Here are some points, one per row:
[-78  48 -43  -2  23  -8  49 -44   4  -2  54 -14 -40 -25  32  34 -24 -29
  -8 -47  -4  37 -31 -27  57   9 -23 -42 -44 -40 -69  -8]
[-13 -33  49 -46 -29 -35 -38  28 -39 -40 -39 -49  42 -33 -48 -29  32  31
 -31   3 -46 -40  -4 -39 -41 -33  17  30  -5 -56 -54 -55]
[  3 -17 -39  49  29  47 -15  10  -6 127 -17 -15 -37  36  -2 -31 -57  -6
  15  66   8  12 -19   4 -16  35 -47  -4  21  57   2 -22]
[ 21 -23  -9 -33  81  53  50 -17 112 -24 -31 -17 -19 -33  99  49  43 -16
 118 -24  67 -18  -8 -30  72 126  78  -8 127 -28  10 -20]
[-49 -26  38  12 -17 -21 -28  46 -18  35 -24 -25  31   1 -23 -16 -53 -18
 -27  76 -41 -15 -36  16 -22 -19 -31  -7 -26 120 -11 -21]
[-31 -21  27  36 -22 -27 -25  44 -24  60 -29 -15 -10  31 -11 -11 -55 -24
 -23  84 -23 -17 -28  57 -20 -26 -40 -12 -18  89  -8 -25]
[ 77 -24  16  25 -30 -30 -23   9 -33 -30 -25  44   4  22 -20 -35  -9 -20
 -23  18 -27 -22 -24  18 -30 -23   0 -23 -33 -15 -27   2]
[-41 -24  68 -31  -7  -9 -18  73 -17 -32 -31 -26 112 -22 -16 -17 -25  77
 -14  40 -24 -38  72 -20 -13 -24 -19  91   2  71 -21 -35]
[ -1 110 -52 -13  17  35  58 -45   8 -34  25 -22 -31 -37 -27  50  29 -42
   1 -55  82  15 -43 -18   8   6 -47 -40 -34 -24 -20  67]
[ 32 -24  73 -31 -23  -9 -15  69 -29 -18 -28 -30  67 -20 -21 -11  23 121
  -2  17 -26 -27  62 -17 -13 -20  25  76  17  -3 -15 -25]
[ 18   0 -50   2  30  71 -42 -43   4  23 -38 -27 -70 -31  -7  23 -48 -34
  17 -28  -9 -19 -46 -23  -7  23 -62 -25   4 -32 -43   2]
[-39 -27  20  76 -30 -33 -30  15 -23  32 -14 -28 -17  61 -20 -30 -49 -39
 -19  44 -12   2 -31  90 -28 -30 -39 -23 -25  52 -36 -11]
[ 19  32 -18 -27  16   4 118 -23  35 -21  89  -5 -15 -27 -19  75  82   1
  28 -41 127 -18 -24 -29  16  26 102 -12 -21 -23 127 -42]
[ 61   4  16 -14 -40 -35 -25 -37 -33 -20 -26  69  -7  -1 -23 -36  49 -20
 -30 -18 -10 -18  19 -27 -34 -33  40 -15 -26 -21 -15  -4]
[ 91 -26  18 -41 -25 -27 -26  34 -26 -32 -31 -28  -9 -31 -32 -30 -28  -6
 -32  13 -39 -15 -42 -13 -32 -26  -4  69 -19  -1 -37 -27]
[-10 -24 -25 -31  85  42 -21  22 101  -4 -29 -22 -35 -21 127  56  23  46
  95 -20 -56 -28 -16 -31  59  69  35  51 118 -22 -22 -28]
[ 11 108 -38 -16 -16  -1  55 -52 -12 -38  61 -25  -6 -16 -29  39   8 -26
 -30 -41  42  21 -52 -24 -13 -29 -18 -47 -19 -26 127 108]
[-37 -21  23 -11 -15 -21 -27  85 -21  65 -15 -13 -28  -7 -16 -17 -62 -29
 -10  93 -30 -18 -21 -24 -20  17 -44  41  -8 109 -17 -21]
[ -3 -22  -9  57 -17 -31 -21  52 -11  97 -15 -21 -34  70 -15 -11 -47 -10
 -27  73  -7  -9 -18 107 -10  -8 -38 -15 -17  82 -11  -3]
[ 37   0  11  64 -26 -17 -16  -9 -18 -10  11 127   8  71 -16 -25  32 -21
 -23   4  -1  27  18  72 -29 -30  25 -16 -20 -24  -2  48]
[-97 -32  16  52 -39 -40 -39  -6 -35   4 -12 -33   4  50 -29 -48 -45 -35
 -28  26 -13 -18 -57  40 -29 -30 -36 -40 -26  32 -31 -18]
[-63  -5 -39 -41  23 -23  75 -44  35 -31  62 -19  -1 -38  31  37  12 -17
  28 -35  31 -33 -12 -29  56  33 120 -23  -5 -29  12 -33]
[-28 -22  62 -16 -13 -23 -19   1 -17  -8 -20   3  94 -33  -1 -15 -14   6
 -18  31 -20 -19  88  -8 -19 -17 -19  19 -26  68  -1 -17]
[ 30   7 -11 -25 -42 -49 -36 -47 -41 -38 -47  32   2  -8 -33 -33  49 -25
 -35 -42 -14 -26  -1 -27 -28 -40  36 -23 -32 -29   3 -16]
[-55 -14 -33 -39  86  22 100 -27 100 -33  -8 -29 -30 -39  95  48  42 -24
 103 -43  46 -31 -39 -53 127  92  98 -28  75 -38 -15 -38]
[ 48 -28 -14 -30  64  72  38 -20  88 -28 -20 -15 -37 -30  55  46  47  -8
  94 -17  52 -11 -15 -37  54 101  51  -5 114 -18  20 -20]
[-11 -38  20 -35 -26 -32  15 -39 -34 -35   2 -39   1 -37 -29 -45  82   6
 -33 -42  -2 -27  58 -22 -29 -29  55 -28 -28 -38 105 -30]
[-67 -26  26 -32 -28 -28 -16 -24 -11 -26 -35  -2  70 -25 -18 -18 -17   9
 -27   7 -42 -24 111 -21 -21 -21 -21 -12 -36  20 -12 -22]
[-33 -33 -60  40 -17  28 -31  10 -26  87 -24 -31 -59  45 -33 -38 -78 -33
 -11  53  -2   3 -45  48 -28 -33 -44 -24  -1  60 -27  -5]
[ 86  -9  14  28 -31 -27 -18   1 -20 -19 -19  83  16   8 -33 -32  31 -17
 -34  11 -16 -22 -15  12 -19 -26  22 -10 -21 -26 -19  13]
[-21  38 -23  18   3 -17  31 -37 -13  13  95   2  21  29  17   6 -20  -7
 -22 -34  34 118  -7   3  13 -24  -8 -38 -15 -16   9  73]
[-38 -26  51 -31   4 -25 -17  71  23 -20 -26 -23  33 -31 -25 -16 -26 127
  28  19 -21 -27  65 -30 -25  28   3 108  35   7 -16 -24]
[ 23  65 -44  45  56 120   3 -17  32  59  12  -7 -42   2  29  62   7 -28
  25 -21  38  45 -12 -16  44  19 -34 -18   5 -17 -21  57]
[-26  94 -40  38  20  28  34 -33   3  16  90 -38 -27  40   6  22  22 -47
   6 -34  75 127 -24 -32  23 -22 -46 -64 -23 -24 -58 127]
[ 36  -6   1  43 -30 -32 -21  -7 -33 -22 -21 126   5  41 -25 -30  28 -12
 -28  -2 -15  -9   3  42 -32 -17  25 -24 -30 -26 -11  50]
[ -9  54 -16  60 -14  -9 -19  -7 -21   3  89 127  38 112  -4 -26  41 -12
 -15 -11  41 127  65  90 -11  -7  33 -22 -11 -13 127 104]
[ 31  88 -39 -37  -6   2  88 -30  16 -19  65  -9 -20 -26 -30  64  31 -25
   0 -44  70  -9 -26 -17  -1 -15  19 -29 -30 -32 127  45]
[ 25  96 -45 -19  38  71  54 -47  23 -32  -1 -10 -39 -17  -3  68  32 -28
   9 -36  79  -9 -23 -14  35  20 -58 -22 -15 -19  -2  60]
[ 97 -30  20 -32 -24 -29 -15  47 -24 -27 -20 -16   0 -28 -22 -18 -21  43
  -7  10 -33 -19 -29 -22 -14 -20  -3 105  13 -13 -27 -20]
[ -9 -14  42  62 -15 -23 -18  34 -18  43  -7 -10  15  66 -15 -25 -50 -16
 -18  60 -10 -21 -22  89  -9 -18 -30 -13 -21  87   1  -5]
[ 28 -35 -51 -40  32  52 -14 -32  36 -42 -40 -27 -60 -37   1  15 -12 -26
  37 -29   1 -19 -45 -34   3  29 -42 -20  48 -43  -9 -36]
[-32   4 -34 -17 -19 -22  31 -28 -27 -17  39   6  38 -19  23  -8 -46 -11
 -30 -44 -28  16  69  -8   6 -14 -10 -19 -19 -13  53 -20]
[ 74 -18  62 -28 -29 -21 -16  20 -22 -20 -25 -20  47 -19 -15 -23  70  30
 -26  13 -31 -15  19 -11 -27 -18  39  45 -30 -20  -7 -20]
[-31 -19   8  80 -33 -22 -28  -9 -29   4  14  74  -1  87 -25 -34   1 -25
 -26   4  -5  35 -32  89 -33 -29   8 -26 -20  -4 -17  38]
[-36  66 -18  16  44  30  54 -39  17  31  71  -5 -27 -11  65  62   4 -25
  13 -26  24  66  -9 -10  82  26 -29 -17 -29 -14 -38  27]
[-41  -2 -21  23  76 103 -38 -35  23 127 -16 -17 -49 -18 118  47 -57 -24
  45  -1 -26 -22 -41 -20  90  74 -56 -10  29 -16 -27 -21]
[-41 -29  71 -43 -26 -28 -29  17 -27 -34 -26 -55  66 -29 -33 -29  74  79
 -25  -8 -34 -52 113 -26 -28 -40  35   0 -10 -43 -49 -35]
[ 43 -28  62 -35 -28 -17 -16  51 -15 -23 -25 -31  46 -33 -28 -21  33  63
 -24  22 -24 -20  18 -16 -25 -26  29  74   4 -19 -27 -28]
[-33   2   5  65 -22 -27 -25 -28 -22  12  50  97   6  89 -23 -20   5 -24
 -22 -21  -3  87  46  65 -25 -21  19 -29 -17 -13  26  42]
[-24 -22 -26 -30  64  34 -15  13  81 -19 -20 -16 -38 -28  73  35  45  85
  95 -22 -38 -27 -14 -29  38  62  41  58 127 -16 -10 -22]
[ 97 -30 -35 -40  19  48 -33 -22  36 -21 -18  -3 -46 -29   0  10 -29   0
  11 -15 -11 -10 -26 -14 -16  36 -52   1  29 -18 -10 -22]
[-41  17 -35   1 -19 -23  25 -30 -16 -18  54  14  32   1  28 -19 -38 -14
 -33 -30 -10  38  69  -7  -5 -21  -8  -8 -20 -12  48 -13]
[ 93 -23  -3  13 -26 -26 -23  38 -26 -29 -31   5 -25  -1 -24 -28 -47 -15
 -18  31 -44 -16 -31  17 -17 -26 -46  -9 -29  21 -18 -26]
[-42 -30  52 -38 -23 -18 -24  89   7 -27 -31 -39  61 -26 -19 -21 -18 112
  12  13 -25 -44  74 -37 -17 -15   0  83  25   7 -24 -31]
Along one direction, these points spread out more than along any other. Take the direction at right angles to it along which they spread out most. Go by this last direction. For each point below, how far along it does it lie, from 0 to 99? The average is 50, and the first point in the table lies past the average. One standard deviation of the points above along it is 16.
[ 36  -6   1  43 -30 -32 -21  -7 -33 -22 -21 126   5  41 -25 -30  28 -12
 -28  -2 -15  -9   3  42 -32 -17  25 -24 -30 -26 -11  50] : 63
[ 48 -28 -14 -30  64  72  38 -20  88 -28 -20 -15 -37 -30  55  46  47  -8
  94 -17  52 -11 -15 -37  54 101  51  -5 114 -18  20 -20] : 33
[ 61   4  16 -14 -40 -35 -25 -37 -33 -20 -26  69  -7  -1 -23 -36  49 -20
 -30 -18 -10 -18  19 -27 -34 -33  40 -15 -26 -21 -15  -4] : 53
[ -3 -22  -9  57 -17 -31 -21  52 -11  97 -15 -21 -34  70 -15 -11 -47 -10
 -27  73  -7  -9 -18 107 -10  -8 -38 -15 -17  82 -11  -3] : 61
[-55 -14 -33 -39  86  22 100 -27 100 -33  -8 -29 -30 -39  95  48  42 -24
 103 -43  46 -31 -39 -53 127  92  98 -28  75 -38 -15 -38] : 32
[ -1 110 -52 -13  17  35  58 -45   8 -34  25 -22 -31 -37 -27  50  29 -42
   1 -55  82  15 -43 -18   8   6 -47 -40 -34 -24 -20  67] : 67
[ 11 108 -38 -16 -16  -1  55 -52 -12 -38  61 -25  -6 -16 -29  39   8 -26
 -30 -41  42  21 -52 -24 -13 -29 -18 -47 -19 -26 127 108] : 73
[-42 -30  52 -38 -23 -18 -24  89   7 -27 -31 -39  61 -26 -19 -21 -18 112
  12  13 -25 -44  74 -37 -17 -15   0  83  25   7 -24 -31] : 23
[ 32 -24  73 -31 -23  -9 -15  69 -29 -18 -28 -30  67 -20 -21 -11  23 121
  -2  17 -26 -27  62 -17 -13 -20  25  76  17  -3 -15 -25] : 26
[ 97 -30 -35 -40  19  48 -33 -22  36 -21 -18  -3 -46 -29   0  10 -29   0
  11 -15 -11 -10 -26 -14 -16  36 -52   1  29 -18 -10 -22] : 43
[-38 -26  51 -31   4 -25 -17  71  23 -20 -26 -23  33 -31 -25 -16 -26 127
  28  19 -21 -27  65 -30 -25  28   3 108  35   7 -16 -24] : 22
[-49 -26  38  12 -17 -21 -28  46 -18  35 -24 -25  31   1 -23 -16 -53 -18
 -27  76 -41 -15 -36  16 -22 -19 -31  -7 -26 120 -11 -21] : 49
